The same turns and mirrors carry the whole set onto itself and the rows of a family onto each other. Which other rows belong to the same family as each row named below? List them in the order they appear above.
These 32 rows form 4 families of 8 rows each.
feka: [-133,60,-421,-8,250,-173,-68,20,180,-351,136,67,-81,-80,225,105,-14,164,17,48,23,-400,63,167,16,373,144,-91,246,105,-4,-189,56,-24,-328,61,72,-51,148,282,2]
Fami: [-100,-58,-445,-198,-21,-46,22,127,214,-343,14,37,95,65,18,99,22,27,40,13,229,-389,-129,234,67,287,66,48,228,71,13,-198,64,-51,-326,129,110,72,171,187,-109]
papek: [26,188,-111,-145,-14,138,240,305,41,-106,33,39,64,-202,-36,49,42,-15,129,-282,-186,72,-480,-56,-147,131,96,-109,-38,71,263,294,-9,-121,-144,0,394,97,91,76,-118]
dig: [-161,92,49,-75,-39,-23,93,264,55,-74,13,56,83,-226,-30,-18,102,26,25,-330,-252,-43,-437,-140,-175,41,42,-36,-130,74,148,158,80,-92,-215,-32,367,32,-34,58,-59]
gadel: [-47,136,36,-219,-53,119,29,142,12,91,25,14,128,-361,29,-21,37,83,265,-298,-145,261,-207,-159,-181,102,122,-93,-79,81,137,234,-6,-38,-141,74,312,31,131,-84,-182]
ral: [-119,-66,-205,-188,69,-72,-134,-62,62,-276,-78,249,-132,-214,-107,81,126,354,59,-185,-20,196,29,-138,-253,131,93,-78,-34,192,117,248,66,-105,-134,-403,-225,206,-94,67,-309]
zok: [46,188,-221,-158,-19,35,102,-43,-327,-312,119,235,-19,-98,170,127,286,64,206,132,104,214,-199,29,-358,-71,481,10,6,-27,240,490,248,6,-201,126,-190,10,25,134,-138]
rof: [-115,-76,-21,-63,144,-98,-57,33,180,-577,69,246,-41,-223,-35,97,160,319,138,-58,151,154,-53,-182,-332,132,273,-89,-122,281,92,298,163,-199,-100,-207,-223,163,-234,239,-241]
Limon: [-158,64,-133,-74,-39,101,7,-53,74,-197,124,-82,-89,-87,-50,-108,91,-234,74,83,-67,357,44,-28,-163,-124,135,-485,114,-74,-12,83,77,-397,-53,-123,-103,86,138,175,-117]
vot: [-84,259,-522,80,206,-98,213,124,26,-168,21,172,-105,-333,17,-34,-150,300,281,48,-80,-58,-184,16,-346,110,313,-132,66,-60,-103,-165,77,-266,-15,445,46,-121,-221,165,59]
Med: [-22,-75,53,-37,102,68,21,-39,88,-185,191,-37,42,-262,-83,-135,164,-328,171,280,-110,36,-2,-51,-210,42,178,-451,33,116,-52,-45,151,-368,7,-179,-80,0,-13,185,-245]
kal: [-50,132,-575,4,207,27,264,86,98,-335,-46,142,0,-357,-45,-128,-18,286,276,-86,136,108,-61,-186,-274,303,108,-77,39,-33,45,-240,133,-264,60,343,48,-230,-231,315,-82]
zana: [-148,128,-544,-6,-28,-19,131,15,-33,-248,-9,145,19,-287,-42,-112,-158,283,226,55,192,133,-107,-69,-329,54,87,-70,-26,-122,-23,-202,57,-344,-119,400,4,-290,-387,287,-114]
gel: [-3,6,-206,87,-17,76,18,-74,3,70,110,42,151,-45,288,41,134,59,295,333,160,-153,-141,-28,42,320,254,183,99,-24,-298,-158,63,-136,-138,251,-32,198,-137,-109,-158]
Zute: [6,140,125,-7,-21,101,112,171,38,-32,236,57,164,-253,6,20,129,-98,140,-236,-258,34,-378,-62,-225,127,-36,-32,28,211,283,194,-17,-162,-104,114,333,96,-30,121,-131]
zol: [-53,271,-212,-159,-54,90,209,-99,-226,-348,97,183,66,-90,247,194,355,86,218,35,-99,60,-321,125,-434,-18,429,-50,1,133,294,323,308,-15,-295,68,-50,88,24,321,-137]
gisu: [48,242,-314,-20,47,-20,56,-267,-327,-389,93,230,-1,-199,-15,460,-71,181,43,92,162,67,-111,-123,15,217,200,-203,106,-169,192,-138,-118,-437,-360,72,-69,6,-205,187,183]
medek: [-116,-98,4,-16,-51,153,-166,-94,77,-92,200,26,-54,-176,57,50,268,-391,134,268,-51,180,-132,-23,-188,11,124,-429,149,-89,40,-45,260,-304,-107,-144,-102,16,-33,67,-144]
bese: [3,-53,-112,108,111,-109,124,-179,68,57,238,109,16,9,372,222,78,409,330,195,119,-33,-97,-86,-12,251,189,217,130,30,-179,-142,102,-187,-122,277,-99,133,-172,1,-149]
ledop: [-147,332,-338,-94,-119,35,25,-86,-115,-247,106,28,56,-51,272,34,328,19,184,6,-8,175,-161,220,-305,-126,347,29,-19,10,234,342,221,97,-152,2,-205,34,129,-9,-205]
zuvi: [-119,-81,-81,-48,223,-62,-116,52,143,-409,-7,88,-156,-222,-71,-75,150,328,164,24,118,183,34,-195,-259,147,38,-73,-123,171,43,215,160,-14,-129,-338,-209,17,-274,202,-344]
bisen: [-107,-52,-458,-25,-37,-93,100,88,171,-350,-118,20,-118,-121,13,1,-4,128,68,14,87,-481,-103,7,7,321,-26,38,137,220,123,-68,93,34,-271,173,162,53,178,237,23]
Telet: [-49,-114,-177,133,-125,80,111,-110,-40,-154,108,158,166,-102,415,69,206,86,397,311,111,38,-55,-50,65,324,152,93,166,-108,-197,-158,-12,-203,-143,231,-30,247,-210,-108,-120]
sar: [-18,138,-413,-110,125,-155,-9,59,69,-310,-36,75,-122,51,-11,148,13,69,-41,-63,50,-438,-119,149,4,333,-18,184,232,165,113,-143,62,47,-266,103,83,15,92,238,24]
sotok: [12,96,-311,-114,28,-110,48,-222,-290,-420,52,328,124,-283,-230,390,-119,88,-1,82,174,-55,-143,-36,122,95,116,-62,105,-143,270,-50,-141,-334,-378,256,-4,9,-80,47,70]
pupog: [-105,224,-213,-114,-58,106,140,-92,-258,-164,170,112,110,-74,154,169,310,34,-14,93,71,145,-339,54,-396,-12,487,-32,17,-46,260,338,294,-172,-283,97,-282,-6,105,144,-143]
pulu: [-117,153,-485,51,96,-63,153,149,134,-250,-84,108,6,-340,47,-64,-144,230,219,-10,156,100,-57,-173,-252,249,212,-141,-80,-81,-183,-138,177,-343,47,391,87,-149,-379,272,8]
Vuk: [-60,-22,-24,18,-12,117,15,-43,67,-122,131,-88,1,-173,101,33,234,-345,-31,246,-57,115,-68,-57,-213,80,28,-470,165,-88,-17,-15,53,-315,-13,-282,6,98,69,61,-233]
guzap: [-29,190,-273,50,21,-5,179,-276,-416,-452,152,124,86,-143,-78,379,43,163,71,143,239,-61,-160,-172,-5,179,255,-89,164,-33,223,-98,-291,-387,-252,164,-90,-4,-39,-30,85]
lof: [-175,-107,-250,20,40,-14,73,-141,57,36,-3,108,269,-98,333,57,182,195,227,263,273,3,-127,-97,-84,215,110,189,102,-86,-272,-238,12,-222,-107,225,54,270,-205,45,-286]
Pas: [-50,205,-196,158,68,-39,151,-251,-100,-285,159,179,-57,-332,-64,546,-163,180,52,38,126,-38,-199,58,109,320,163,-246,84,-29,161,-117,-131,-375,-242,153,15,23,-145,-53,93]
dekar: [-264,-78,-32,-254,351,-59,-109,162,97,-396,-51,236,-47,-174,-136,-42,131,306,139,-152,60,248,-113,-96,-195,247,212,-70,-71,176,87,171,140,-90,-49,-184,-196,39,-298,220,-264]

The rest of the family of Vuk: papek, zok, gel, gisu, zuvi, sar, pulu
The rest of the family of gadel: feka, ral, Limon, vot, bese, ledop, Pas

The same turns and mirrors carry the whole set onto itself and the rows of a family onto each other. Which other rows belong to the same family as each row named below? List them in the order they appear above.
These 30 rows form 5 families of 6 rows each.
Zit: [176,-228,-28,-141,-346,42,-112,-105,-52,237,-143,-52,-218,16,-122,-320,58,247]
gupoz: [134,-123,-91,-159,-269,-20,-85,-115,-75,205,-98,-3,-316,-82,-151,-301,-32,299]
toko: [-102,184,63,318,-83,-51,127,310,34,16,18,-14,-74,46,-79,86,227,-122]
Zaf: [-145,150,15,307,-25,-60,8,223,168,-213,-114,-159,-42,-28,-15,-87,308,-146]
tuk: [-153,280,-19,274,-21,-132,113,273,-27,-24,75,20,-161,-53,-94,95,174,-55]
pom: [-95,131,-44,111,-324,111,337,-62,34,-130,234,-114,-155,-263,-51,21,-90,139]
Pono: [18,-65,313,302,-28,-206,-270,-89,168,-63,83,-109,-24,-15,145,-222,46,-6]
tes: [122,-41,-428,15,-238,-113,-57,148,58,-215,36,-58,-344,95,-24,-312,125,384]
kas: [159,-252,-39,-159,-300,6,-104,-129,-10,154,-174,-111,-221,-50,-93,-368,64,262]
mokab: [149,7,-399,31,-244,-148,-25,171,-5,-47,142,36,-388,158,-72,-197,75,376]
nalon: [-242,243,-85,258,21,-117,27,206,96,-238,-56,-142,-120,-136,2,-94,237,-56]
Savub: [-14,39,204,242,21,-239,-271,-125,132,-139,128,-105,-97,-144,148,-261,-32,55]
raz: [-102,134,75,343,-68,-29,76,268,132,-86,-64,-127,-6,60,-28,0,287,-167]
bom: [-74,60,-2,151,-332,184,297,-90,173,-315,100,-295,-42,-255,14,-106,18,85]
nekar: [-238,309,-94,274,69,-124,68,242,12,-138,38,-16,-195,-120,-28,-15,175,-26]
Kopot: [162,-122,-343,44,-281,-56,-62,156,135,-228,-46,-161,-238,199,-29,-353,215,300]
Tok: [131,-201,-93,-154,-270,7,-136,-153,-6,102,-155,-88,-265,-90,-83,-394,28,259]
gadi: [0,3,93,187,-406,206,295,-67,162,-206,74,-256,11,-164,-37,-66,42,35]
mol: [83,-55,374,312,-86,-183,-221,-59,126,72,170,-79,-25,53,89,-127,22,-39]
zigop: [13,23,98,175,-416,194,360,-22,95,-76,143,-200,0,-119,-75,48,-1,28]
mevuk: [-104,127,-75,131,-290,119,287,-100,115,-269,153,-217,-112,-321,-22,-74,-45,136]
kofu: [157,-199,-35,-162,-330,-4,-69,-110,-77,254,-81,7,-301,-22,-133,-281,-4,261]
nefi: [253,-173,-259,82,-320,-33,-34,208,127,-89,-32,-114,-175,304,-48,-279,229,242]
Mez: [-22,125,40,146,-400,144,372,-19,33,-79,219,-97,-97,-190,-92,99,-52,97]
dibip: [1,97,234,238,20,-267,-217,-76,26,89,271,65,-159,-83,80,-73,-95,67]
tir: [64,17,342,284,-59,-202,-185,-24,67,139,234,23,-85,8,69,-64,-64,-4]
Mano: [-50,101,174,216,57,-283,-263,-89,77,-49,209,6,-165,-178,136,-182,-84,85]
fizig: [263,-137,-208,81,-367,-52,22,240,50,34,52,-33,-234,345,-99,-193,178,246]
Tomiv: [195,-62,-287,34,-301,-90,32,209,-18,56,137,36,-318,264,-119,-132,96,309]
vep: [134,-144,-111,-170,-249,-19,-113,-153,-55,150,-90,-56,-328,-107,-92,-352,-12,305]

The rest of the family of mokab: tes, Kopot, nefi, fizig, Tomiv
The rest of the family of toko: Zaf, tuk, nalon, raz, nekar
The rest of the family of tir: Pono, Savub, mol, dibip, Mano
The rest of the family of vep: Zit, gupoz, kas, Tok, kofu

